In the data rows, 500 means zero.
Here are some rows, each followed by its group. Rows of different groups can look alike.
[365 311 403 634 415 617 595 296 505 562 383 524 340 451 333 690 378 736 558
 556 589 474 541 338 506 671 654 367 357 388 682 558 397 338 444 520] 1
[498 459 453 513 523 467 507 462 556 474 401 544 486 430 550 562 460 458 577
 507 494 560 512 469 507 496 472 524 512 529 486 446 484 489 517 559] 2
[532 455 583 359 505 421 441 536 462 473 551 477 600 740 391 506 456 540 368
 597 625 442 658 558 531 338 697 716 647 560 557 329 496 405 557 612] 3
[540 495 436 499 549 511 525 492 529 526 404 566 555 525 612 551 401 437 481
 479 413 579 536 485 490 512 436 484 552 493 424 487 368 548 538 633] 2
[591 530 589 526 570 414 429 605 434 372 571 479 622 447 574 421 527 540 518
 590 444 507 574 543 532 366 562 600 445 586 396 356 530 522 477 541] 4
[639 497 644 431 515 350 382 688 611 497 569 599 572 608 599 407 518 549 459
 514 458 529 617 551 542 340 523 544 504 504 385 457 416 451 524 532] 3
[316 450 574 429 419 598 604 411 355 504 489 272 392 657 290 646 499 482 405
 577 647 281 428 546 515 462 701 623 462 497 728 483 524 502 437 304] 1
[642 652 563 183 400 305 533 672 699 538 566 635 411 338 523 456 610 264 424
 318 560 568 191 523 273 323 314 259 723 228 508 804 406 432 525 573] 5
[497 509 495 413 499 422 455 464 606 702 536 692 538 492 580 500 552 376 421
 249 553 568 451 429 222 537 387 362 622 380 526 688 322 413 477 579] 5
[561 494 475 485 522 482 491 472 608 644 516 607 630 557 577 400 450 459 531
 462 439 532 536 524 399 553 439 427 611 470 455 552 420 499 579 542] 6
[476 525 502 518 558 482 514 587 452 408 581 489 489 583 486 547 482 538 480
 606 530 468 507 574 501 538 544 591 533 589 472 448 533 525 506 493] 1
[373 401 184 554 543 599 636 293 506 464 430 503 368 479 375 704 373 580 634
 592 698 628 479 486 513 562 590 502 627 427 748 459 440 316 613 512] 1
[442 502 410 565 487 587 473 467 422 491 487 369 499 567 420 569 561 467 452
 511 561 482 509 490 475 446 503 605 540 546 552 485 544 522 484 448] 1
[505 486 556 486 497 371 469 620 492 378 552 549 445 547 528 499 523 469 476
 542 492 508 589 479 512 394 526 557 481 521 506 488 491 382 591 520] 3
[463 510 641 486 490 482 457 585 454 485 615 357 476 524 438 534 577 572 393
 613 550 366 541 535 518 414 554 567 414 568 565 504 604 507 464 456] 4
[570 467 521 409 514 361 484 529 708 717 507 751 495 395 657 455 611 387 442
 261 598 628 393 440 199 504 264 363 678 281 594 724 285 352 502 577] 5
[511 568 498 583 507 505 414 529 498 473 524 513 418 340 559 498 623 512 530
 456 512 504 336 527 466 543 341 425 390 410 386 607 615 541 424 477] 7
[485 519 609 553 488 582 519 566 374 614 530 530 585 549 474 387 504 607 373
 437 463 363 425 521 425 592 495 497 458 524 496 593 613 672 360 338] 1
[459 548 451 567 471 542 469 504 431 394 657 440 354 503 454 561 559 448 510
 596 596 473 385 542 497 454 371 528 470 506 540 551 610 525 349 410] 1
[531 528 549 519 527 506 528 538 505 475 458 512 496 488 526 511 522 450 491
 523 448 523 461 518 510 505 517 521 453 516 518 472 555 505 502 478] 2
[488 435 524 559 517 528 451 511 476 599 487 501 449 506 491 536 512 538 587
 438 450 456 514 462 511 600 461 447 399 466 467 546 492 496 431 466] 6
[497 511 446 509 468 475 560 510 547 535 513 498 413 334 508 515 593 482 500
 383 587 475 387 449 376 563 377 369 457 408 521 618 453 471 497 457] 5
[562 622 556 559 498 532 517 545 460 598 508 528 529 380 642 370 594 428 488
 376 351 404 376 510 428 610 389 480 372 559 354 591 555 691 423 360] 1
[497 513 369 482 522 532 561 459 514 494 395 510 573 461 542 527 454 427 523
 427 414 592 523 436 500 531 486 477 524 544 483 476 461 461 576 545] 2
[477 527 558 430 423 432 567 569 479 503 614 378 391 475 423 535 657 480 472
 508 699 439 377 589 452 445 464 433 410 406 595 631 537 449 450 400] 5
[580 407 560 451 518 518 442 582 535 451 449 538 620 663 528 446 465 450 439
 579 497 538 627 514 505 429 658 618 611 579 560 359 478 442 578 553] 3
[439 409 510 582 557 524 402 540 342 395 595 403 589 769 455 499 449 698 440
 615 589 468 765 471 551 447 757 676 508 676 581 283 467 478 475 510] 1
[561 495 450 493 498 514 542 459 485 534 484 527 534 455 548 509 487 497 515
 520 454 556 536 492 500 514 449 474 516 524 447 426 512 530 552 542] 2
[553 437 536 501 452 450 478 511 530 580 591 532 404 467 499 457 613 469 424
 433 534 481 414 404 413 514 468 401 535 421 520 608 464 453 443 475] 5
[451 549 629 510 412 474 588 598 403 519 528 455 376 433 431 497 495 562 435
 537 494 439 401 444 536 459 494 439 406 500 455 610 594 552 427 476] 6
[495 480 476 572 601 473 416 503 417 422 515 490 612 600 549 521 577 490 515
 521 529 514 578 532 497 415 500 637 457 677 478 279 594 579 455 511] 4
[537 457 561 524 526 483 506 510 469 492 474 536 579 645 549 441 461 624 480
 507 453 418 672 422 576 456 600 549 462 553 489 408 477 483 514 548] 4
[499 476 577 464 552 386 479 593 500 440 545 387 444 545 538 499 597 504 472
 476 512 504 597 469 526 442 557 556 509 514 564 482 440 395 512 482] 3
[427 578 294 685 583 517 364 480 372 303 640 398 510 470 606 590 565 448 598
 509 562 592 501 609 350 600 372 635 456 687 422 416 630 613 371 342] 1
[445 481 472 615 498 498 446 467 563 516 561 592 578 465 587 413 522 604 557
 479 458 558 529 502 459 582 510 457 405 523 387 453 495 556 455 483] 4
[478 589 534 563 493 627 549 541 426 464 494 501 518 425 571 491 567 428 512
 499 368 479 469 505 549 533 455 513 308 628 352 468 670 761 523 390] 1
[443 421 387 658 545 721 469 277 303 595 475 579 690 640 483 476 479 553 523
 416 509 425 547 470 394 686 598 693 541 660 496 357 602 666 471 373] 6
[438 465 527 465 433 415 517 537 638 608 612 513 420 461 492 507 550 495 482
 346 611 530 475 411 327 480 450 431 571 364 629 647 443 346 353 518] 5
[429 440 452 532 487 615 527 466 504 516 362 501 545 467 440 523 453 470 554
 549 443 531 502 510 565 528 518 509 511 470 448 500 528 550 533 489] 7
[552 575 493 368 411 349 474 617 637 480 471 479 433 451 537 557 517 423 483
 520 474 561 548 549 527 471 440 395 544 403 513 540 452 426 577 609] 5
[474 440 464 706 460 690 572 348 393 582 407 538 512 508 368 463 330 678 565
 619 490 392 574 434 630 660 655 482 463 458 528 450 635 543 385 318] 4
[538 521 565 527 537 433 450 562 535 365 549 363 525 597 411 469 487 581 527
 700 494 461 514 622 693 415 539 575 551 474 456 407 605 488 472 476] 1
[549 594 493 488 507 507 522 534 545 469 537 518 462 472 514 535 535 445 461
 508 492 505 438 487 541 479 554 514 490 511 525 502 470 560 549 471] 4
[533 476 702 770 439 557 369 578 399 618 530 622 595 522 615 351 480 798 531
 448 421 381 695 476 531 598 560 494 279 544 431 499 607 530 369 388] 4
[542 505 452 528 461 498 542 474 514 473 525 537 477 378 600 480 572 454 545
 434 450 584 431 486 500 530 322 510 439 546 331 548 507 518 526 503] 7
[510 482 525 442 569 487 534 494 509 469 441 470 515 482 498 509 529 505 458
 487 454 517 463 437 514 436 522 542 508 527 508 485 488 443 583 499] 3
[549 577 513 521 550 532 534 485 399 469 478 423 399 418 525 532 520 418 498
 520 469 556 425 528 499 503 463 514 400 618 450 461 499 622 573 508] 1
[489 478 426 471 503 441 468 460 652 575 422 528 527 514 584 597 407 393 573
 405 505 647 521 474 423 476 397 451 638 475 458 508 312 400 595 618] 5
[498 561 409 470 496 515 466 460 485 492 466 521 552 415 573 554 487 460 519
 513 462 589 479 507 504 536 453 484 515 527 499 480 478 545 625 530] 2
[609 510 551 503 546 402 360 541 538 513 516 562 625 586 576 412 494 515 469
 416 418 575 624 554 463 534 470 535 614 559 386 454 436 513 588 579] 6
[392 461 515 446 476 505 516 484 482 549 510 534 397 493 525 525 512 522 473
 431 534 514 462 504 399 541 478 459 374 449 563 579 528 483 481 478] 5
[468 455 583 703 446 815 666 381 438 639 338 568 431 421 394 410 429 726 594
 578 392 325 488 469 640 707 503 402 226 387 451 596 746 695 347 283] 5
[635 570 527 216 516 315 430 610 593 436 479 525 527 529 510 518 484 255 409
 494 446 587 455 545 572 270 489 472 704 460 446 514 363 407 709 731] 3
[539 476 491 536 445 511 485 542 439 428 620 408 484 570 503 461 507 442 514
 569 605 436 567 616 471 412 537 609 543 528 465 436 530 533 458 486] 1
[501 472 464 523 525 516 558 455 567 485 462 506 544 444 552 515 529 480 454
 515 414 606 462 482 497 511 449 461 473 508 410 490 456 485 584 559] 2
[493 586 707 583 347 422 409 685 485 468 568 392 454 377 513 389 542 584 567
 660 516 375 436 562 719 388 402 470 448 424 325 628 758 579 390 365] 1
[473 560 543 509 506 494 409 515 394 431 596 461 510 559 492 510 447 585 533
 612 541 483 535 543 547 428 535 615 502 545 504 422 564 500 510 517] 1
[558 417 501 324 436 391 474 571 584 568 449 514 516 495 520 445 460 455 467
 415 517 496 519 442 365 496 487 418 587 395 549 578 313 350 595 600] 5
[504 386 548 619 521 566 490 458 527 666 510 613 545 537 576 365 562 545 542
 326 396 468 625 403 392 711 514 429 451 536 485 544 434 558 549 416] 1
[517 540 432 485 502 504 520 476 469 489 450 457 497 432 524 544 493 498 537
 520 482 533 554 451 533 575 492 472 482 537 429 449 496 546 507 552] 2
[573 556 793 357 473 336 507 762 645 742 462 635 564 492 586 274 558 450 396
 327 350 387 471 361 418 455 450 339 554 294 538 692 335 490 573 555] 5
[388 449 558 507 379 404 532 485 496 371 538 394 363 460 357 557 415 709 527
 668 727 466 670 535 661 413 718 473 387 456 709 462 474 218 462 553] 1
[503 544 502 426 484 428 454 482 551 607 569 638 454 448 512 494 653 452 416
 315 611 553 407 438 297 573 394 356 526 366 546 718 364 329 448 534] 5
[622 460 520 438 441 320 482 604 607 448 415 523 457 439 526 523 504 414 531
 576 454 576 437 438 531 347 499 366 435 417 515 581 421 393 502 619] 5
[530 502 566 348 487 477 466 529 568 542 440 534 613 536 517 369 404 394 463
 435 387 588 530 451 504 450 493 451 588 420 432 502 401 592 624 538] 6
[540 422 617 571 509 549 430 517 460 493 462 580 644 714 479 454 364 692 458
 559 462 402 744 481 558 508 709 648 434 589 504 313 510 436 450 522] 4
[494 521 485 495 492 523 516 469 439 431 425 454 511 461 555 519 526 463 566
 535 419 528 474 515 541 478 515 497 451 514 445 462 463 498 574 487] 2
[473 524 477 477 500 501 545 417 561 527 458 586 556 481 499 456 477 506 514
 457 515 567 501 440 454 537 426 474 513 570 460 486 481 537 540 543] 4
[443 430 439 410 583 303 401 572 572 261 617 399 461 570 504 589 502 483 535
 640 619 598 675 539 623 311 615 590 629 556 594 359 407 300 578 655] 1
[490 513 435 468 536 596 486 381 429 463 479 424 507 548 396 578 451 433 459
 542 577 433 482 501 452 431 513 576 543 553 585 474 498 539 485 486] 1
[545 441 481 543 441 653 621 423 586 657 371 727 646 521 575 394 418 598 545
 328 328 488 524 419 404 666 489 387 511 411 403 554 505 582 489 450] 6
[458 500 549 550 525 498 494 575 489 454 454 434 482 536 466 497 515 509 506
 515 486 458 571 492 563 458 516 562 438 522 457 468 513 501 502 478] 2
[453 542 572 550 449 638 509 524 378 572 576 384 430 445 372 423 534 542 484
 553 586 273 458 552 422 539 514 570 473 513 580 582 629 567 248 351] 1
[607 618 519 317 578 339 454 568 598 316 439 525 539 549 507 541 496 366 460
 584 452 549 385 513 593 324 493 512 648 493 491 468 382 467 655 644] 3
[579 467 356 193 557 397 567 375 550 459 416 553 499 552 466 611 593 302 446
 526 553 720 333 510 425 411 482 515 811 432 553 504 304 371 761 719] 5
[497 583 477 525 493 511 499 527 534 491 553 531 465 319 576 530 499 452 523
 510 511 504 339 494 441 545 344 393 498 554 367 615 581 625 464 452] 7
[483 360 664 529 357 401 517 573 610 717 621 612 444 551 475 407 565 727 468
 307 672 397 572 413 324 533 583 406 498 275 670 646 407 227 369 568] 5
[625 538 584 369 549 381 405 634 604 389 497 469 534 563 527 442 464 379 464
 593 448 462 483 529 599 297 496 558 591 515 460 495 546 470 536 635] 3
[515 431 612 568 415 509 414 501 668 808 512 729 614 522 618 265 584 627 411
 133 450 468 509 333 298 666 426 349 509 394 430 645 405 425 402 456] 5
[533 511 539 243 514 386 511 488 509 493 542 395 520 669 410 555 536 282 395
 494 667 434 364 606 312 331 559 620 754 413 712 492 391 412 621 565] 1
[534 481 497 491 512 496 484 467 507 534 462 451 491 514 476 512 480 540 535
 584 457 500 538 525 552 527 503 544 453 557 497 430 499 575 505 574] 2
[497 557 470 542 593 486 487 506 470 477 493 479 528 427 504 489 496 442 554
 412 501 564 519 541 508 538 420 427 535 506 425 468 501 476 536 565] 2
[526 450 453 407 548 478 467 492 564 584 515 554 511 543 491 562 445 483 474
 396 533 576 540 524 469 517 585 487 568 502 565 497 369 335 672 581] 3
[550 533 445 513 528 458 491 510 522 426 405 510 480 510 524 472 457 522 513
 502 457 558 519 471 496 506 496 518 508 563 482 470 453 459 506 513] 2
[447 513 466 512 501 489 576 493 491 459 467 486 534 450 498 504 447 469 524
 507 472 567 475 518 541 497 498 442 472 571 479 467 504 521 591 540] 2
[519 426 556 513 549 508 496 490 465 463 505 493 595 509 505 497 470 630 497
 528 512 447 629 551 522 532 526 533 473 507 477 428 565 516 438 456] 4
[568 478 523 534 543 436 364 555 520 497 535 548 609 532 598 395 547 538 489
 514 447 566 529 514 451 445 514 531 498 505 417 426 502 533 519 496] 6
[476 567 558 528 518 486 460 618 428 393 673 392 419 456 450 509 538 442 468
 557 536 445 482 518 518 438 575 544 432 503 475 534 589 537 397 406] 1
[528 464 466 467 585 504 500 476 582 482 440 511 520 495 521 569 544 473 517
 524 420 560 535 527 554 490 522 464 455 526 414 463 458 434 469 507] 2
[403 404 572 873 380 674 426 401 433 615 500 608 591 543 412 400 456 871 605
 501 466 359 573 521 516 686 541 535 312 524 488 497 703 606 261 283] 4
Which 3 groups are nearest to each row below, nearest first, going by the distance to the group's nearest row?
[493 504 328 540 627 511 459 412 311 306 628 290 474 516 540 681 540 365 512
 501 623 562 510 569 464 522 549 673 523 728 555 385 580 462 514 445]: 1 4 2
Which 4 groups are nearest to each row below, nearest first, going by the distance to the group's nearest row?
[472 467 502 488 574 480 500 536 467 547 465 480 527 536 587 507 507 455 521
 490 433 463 524 550 497 498 519 516 489 520 470 452 530 520 552 468]: 2 3 4 6
[478 550 426 589 447 470 481 521 508 436 549 518 426 302 545 545 596 450 527
 538 489 572 384 527 532 510 260 410 450 430 458 631 545 501 478 436]: 7 5 1 2
Which 4 groups are nearest to each row below, nearest first, going by the average distance to the group's rows?
[576 529 515 391 532 446 490 463 600 466 506 516 566 547 567 465 533 386 470
 440 444 530 488 497 420 407 450 465 571 608 482 481 428 478 570 528]: 2 3 6 7
[566 596 705 569 526 661 584 510 415 794 483 722 636 475 628 265 641 599 412
 249 265 261 458 423 397 627 474 445 426 469 408 621 573 764 423 314]: 6 7 4 2
Which 4 groups are nearest to each row below, nearest first, going by the distance to the centre of the group?
[351 468 382 695 560 628 434 429 394 435 681 397 446 469 471 586 547 598 608
 574 613 509 468 536 501 569 481 546 424 652 513 478 532 512 395 405]: 1 4 7 2
[552 589 582 420 409 359 437 624 522 335 463 431 464 565 432 431 376 482 531
 713 470 537 506 565 775 352 461 589 588 502 378 465 632 584 487 559]: 3 1 2 4
[485 499 500 613 604 362 280 596 499 374 645 471 541 484 627 428 546 421 534
 494 492 610 590 591 524 454 524 647 450 691 356 327 519 502 527 618]: 3 2 4 1
Which 3 groups are nearest to each row below, nearest first, going by the average distance to the group's rows?
[542 424 583 415 555 435 444 537 415 432 472 510 616 725 373 470 397 524 415
 582 514 457 721 586 589 375 701 695 603 593 566 348 460 473 555 627]: 3 2 4
[501 654 513 499 515 536 515 565 353 435 445 391 538 467 503 465 496 474 487
 552 391 402 410 555 559 456 534 593 469 559 428 484 629 621 540 398]: 2 7 4
[482 456 451 436 486 476 623 474 519 566 430 594 375 383 506 564 542 424 478
 399 529 539 395 442 466 563 408 418 525 377 584 619 435 484 554 476]: 2 7 5
[429 475 475 494 461 576 550 469 496 488 559 383 456 628 397 508 471 556 519
 522 562 360 565 541 497 479 672 608 521 559 573 456 561 539 390 416]: 2 4 1
[541 505 549 448 528 438 464 577 553 545 559 563 505 438 558 454 572 422 445
 496 468 549 400 406 504 448 463 485 491 532 443 521 538 582 531 524]: 2 7 6
[512 461 508 486 437 536 577 395 535 724 375 695 568 450 556 460 463 563 521
 367 422 458 440 403 320 626 459 390 512 368 453 583 417 518 502 431]: 6 2 7
[545 559 476 504 584 520 484 482 559 483 504 524 554 490 593 549 518 420 527
 505 496 543 489 464 530 526 440 485 564 555 453 480 490 514 545 531]: 2 7 6
[487 420 551 581 451 639 561 380 478 554 410 511 545 604 404 460 318 580 513
 527 441 439 639 444 577 555 630 573 467 559 536 379 486 502 493 464]: 2 4 6
[402 544 559 450 416 457 565 547 501 573 626 533 282 334 413 626 572 499 498
 492 663 488 317 374 393 459 463 277 308 284 568 750 456 404 407 393]: 7 5 2
[512 516 467 488 540 527 508 465 571 502 424 519 507 460 538 555 514 433 512
 453 463 577 486 480 543 532 467 491 556 560 435 449 501 486 604 531]: 2 7 6
[423 484 536 568 500 497 446 520 439 407 596 424 345 487 438 558 539 648 502
 636 631 442 598 539 542 489 571 509 342 470 628 507 482 419 396 402]: 2 4 1
[581 495 589 483 488 369 314 702 500 500 691 540 399 407 537 448 615 497 481
 402 668 497 481 428 350 497 465 467 481 427 566 665 429 352 363 491]: 5 7 2
Which 3 groups are nearest to each row below, nearest first, going by the distance to the centre of the group?
[536 467 492 554 482 494 530 498 403 479 457 448 480 562 559 448 423 525 555
 506 425 504 486 541 552 499 541 514 446 588 472 428 540 470 510 484]: 2 4 1
[553 478 538 475 539 366 449 578 577 546 534 647 553 606 580 471 526 508 419
 407 535 584 588 521 416 440 529 559 667 535 537 457 429 388 543 553]: 3 6 5
[443 505 511 565 480 409 458 549 492 434 507 494 549 484 515 503 448 500 483
 559 493 560 586 527 523 507 552 526 455 569 499 463 569 484 485 419]: 1 4 2
